[[-27.0  66.1  -0.5  -9.9]
 [-53.3   8.6 -49.5 -74.3]
 [-17.8  -6.6 -42.2 -17.1]
 [-28.3  -0.4 -40.0 -50.7]
 [  3.6  -5.5 -11.0  42.6]
 [-28.9 -11.1 -46.2 -47.4]
 [ -9.5  14.7  15.2 -13.4]
 [ 38.6 -45.5 -15.5  38.3]
 [-22.2  31.6  52.6 -12.8]
 [ 52.3 -12.8 -12.4 -15.0]
 [-19.6 -18.1   8.2  -9.7]]
:
[[ -0.5  -9.9 -27.0  66.1]
 [-49.5 -74.3 -53.3   8.6]
 [-42.2 -17.1 -17.8  -6.6]
 [-40.0 -50.7 -28.3  -0.4]
 [-11.0  42.6   3.6  -5.5]
 [-46.2 -47.4 -28.9 -11.1]
 [ 15.2 -13.4  -9.5  14.7]
 [-15.5  38.3  38.6 -45.5]
 [ 52.6 -12.8 -22.2  31.6]
 [-12.4 -15.0  52.3 -12.8]
 [  8.2  -9.7 -19.6 -18.1]]

[[-26.0 -70.7 -37.2  17.4 -63.2  79.5 -68.8]
 [-50.8  21.8  34.2  32.2 -37.5 -22.4  22.2]
 [ -0.8   3.0   2.3   3.7   2.7   1.6   6.5]
 [  1.8  -3.7  -7.6 -10.9   2.9  -4.9  -6.0]
 [-20.3 -28.9 -15.4   6.5 -30.9  26.9 -25.7]
 [-20.7 -77.8 -41.8  13.6 -63.8  82.6 -73.6]
 [-16.9   5.1  11.9  16.1 -13.8   1.7   7.8]
 [  8.4   0.9  -8.2 -15.7  14.6 -12.7   4.2]
 [-48.2  16.4  29.5  33.6 -36.0 -14.3  21.9]]
:
[[ 79.5 -68.8 -26.0 -70.7 -37.2  17.4 -63.2]
 [-22.4  22.2 -50.8  21.8  34.2  32.2 -37.5]
 [  1.6   6.5  -0.8   3.0   2.3   3.7   2.7]
 [ -4.9  -6.0   1.8  -3.7  -7.6 -10.9   2.9]
 [ 26.9 -25.7 -20.3 -28.9 -15.4   6.5 -30.9]
 [ 82.6 -73.6 -20.7 -77.8 -41.8  13.6 -63.8]
 [  1.7   7.8 -16.9   5.1  11.9  16.1 -13.8]
 [-12.7   4.2   8.4   0.9  -8.2 -15.7  14.6]
 [-14.3  21.9 -48.2  16.4  29.5  33.6 -36.0]]

[[ 56.8   9.2 -43.2 -31.2  65.9]
 [ -1.2  27.4  58.5  52.2  45.8]
 [ 14.5   4.1 -28.5 -36.4  38.2]]
:
[[-31.2  65.9  56.8   9.2 -43.2]
 [ 52.2  45.8  -1.2  27.4  58.5]
 [-36.4  38.2  14.5   4.1 -28.5]]

[[  3.9 -22.6  79.3]
 [-15.5 -29.4  62.1]
 [-20.4   1.1 -23.2]
 [ 13.2  11.5 -50.0]
 [ 17.2 -25.7  74.7]
 [ 27.7 -15.4  56.8]]
:
[[-22.6  79.3   3.9]
 [-29.4  62.1 -15.5]
 [  1.1 -23.2 -20.4]
 [ 11.5 -50.0  13.2]
 [-25.7  74.7  17.2]
 [-15.4  56.8  27.7]]

[[ -1.1  -0.3  -3.2  -5.8   6.2  -2.3   1.7]
 [ 10.1  -2.3 -17.5 -12.4 -49.6 -33.0  32.4]
 [  1.3   0.6   5.8  11.8 -13.5   3.2   0.3]
 [  6.1   1.3  -6.6  -9.3  -2.4  -1.3   0.1]
 [  0.2   1.6 -39.5  72.8  29.4  12.1  -9.7]
 [ -7.7  -0.3   2.3   3.1  -9.1  10.2   1.4]]
:
[[ -2.3   1.7  -1.1  -0.3  -3.2  -5.8   6.2]
 [-33.0  32.4  10.1  -2.3 -17.5 -12.4 -49.6]
 [  3.2   0.3   1.3   0.6   5.8  11.8 -13.5]
 [ -1.3   0.1   6.1   1.3  -6.6  -9.3  -2.4]
 [ 12.1  -9.7   0.2   1.6 -39.5  72.8  29.4]
 [ 10.2   1.4  -7.7  -0.3   2.3   3.1  -9.1]]

[[-18.9 -11.1   6.6 -11.6]
 [-38.7 -40.3  -1.9 -20.7]
 [-41.6 -28.7  41.2 -33.1]
 [-80.5 -31.9  13.3 -73.2]
 [-13.1 -37.6   6.4 -17.7]]
:
[[  6.6 -11.6 -18.9 -11.1]
 [ -1.9 -20.7 -38.7 -40.3]
 [ 41.2 -33.1 -41.6 -28.7]
 [ 13.3 -73.2 -80.5 -31.9]
 [  6.4 -17.7 -13.1 -37.6]]

[[ 33.7   4.6   6.6 -17.4 -56.4   9.7 -11.5  21.0]
 [  3.2  -9.3  -7.7 -23.0 -66.4 -15.5  10.3   0.2]
 [ 28.8 -16.1  -8.6  16.0  67.9   3.9 -23.4  14.0]]
:
[[-11.5  21.0  33.7   4.6   6.6 -17.4 -56.4   9.7]
 [ 10.3   0.2   3.2  -9.3  -7.7 -23.0 -66.4 -15.5]
 [-23.4  14.0  28.8 -16.1  -8.6  16.0  67.9   3.9]]

[[ 56.9   1.1  58.1   5.5  20.4  -8.7 -14.9  17.2  -3.4]
 [-23.3  13.8  37.1   2.1  58.6  13.6 -18.4  51.0  24.8]
 [-31.2 -23.4  -4.3  -9.4 -25.7 -13.1  40.3 -41.5 -10.9]
 [-26.9 -36.1 -34.4  -3.3 -41.8  17.6   8.5  14.5  -1.2]
 [ 30.5  -7.1 -26.5  16.7  38.9 -21.0  20.1  43.0  33.4]
 [-15.4 -25.4 -20.5  46.4 -47.9  -5.8   3.2 -37.7  28.3]
 [-18.9   8.2  70.0 -22.9 -31.5  14.2  -9.7 -17.5  -3.5]
 [-26.4  21.6   9.6  -2.9 -32.3  26.3 -16.0 -43.9  -9.0]
 [-23.9  -8.4  -6.3 -19.9 -47.9 -23.2  19.5 -41.0 -13.0]]
:
[[ 17.2  -3.4  56.9   1.1  58.1   5.5  20.4  -8.7 -14.9]
 [ 51.0  24.8 -23.3  13.8  37.1   2.1  58.6  13.6 -18.4]
 [-41.5 -10.9 -31.2 -23.4  -4.3  -9.4 -25.7 -13.1  40.3]
 [ 14.5  -1.2 -26.9 -36.1 -34.4  -3.3 -41.8  17.6   8.5]
 [ 43.0  33.4  30.5  -7.1 -26.5  16.7  38.9 -21.0  20.1]
 [-37.7  28.3 -15.4 -25.4 -20.5  46.4 -47.9  -5.8   3.2]
 [-17.5  -3.5 -18.9   8.2  70.0 -22.9 -31.5  14.2  -9.7]
 [-43.9  -9.0 -26.4  21.6   9.6  -2.9 -32.3  26.3 -16.0]
 [-41.0 -13.0 -23.9  -8.4  -6.3 -19.9 -47.9 -23.2  19.5]]
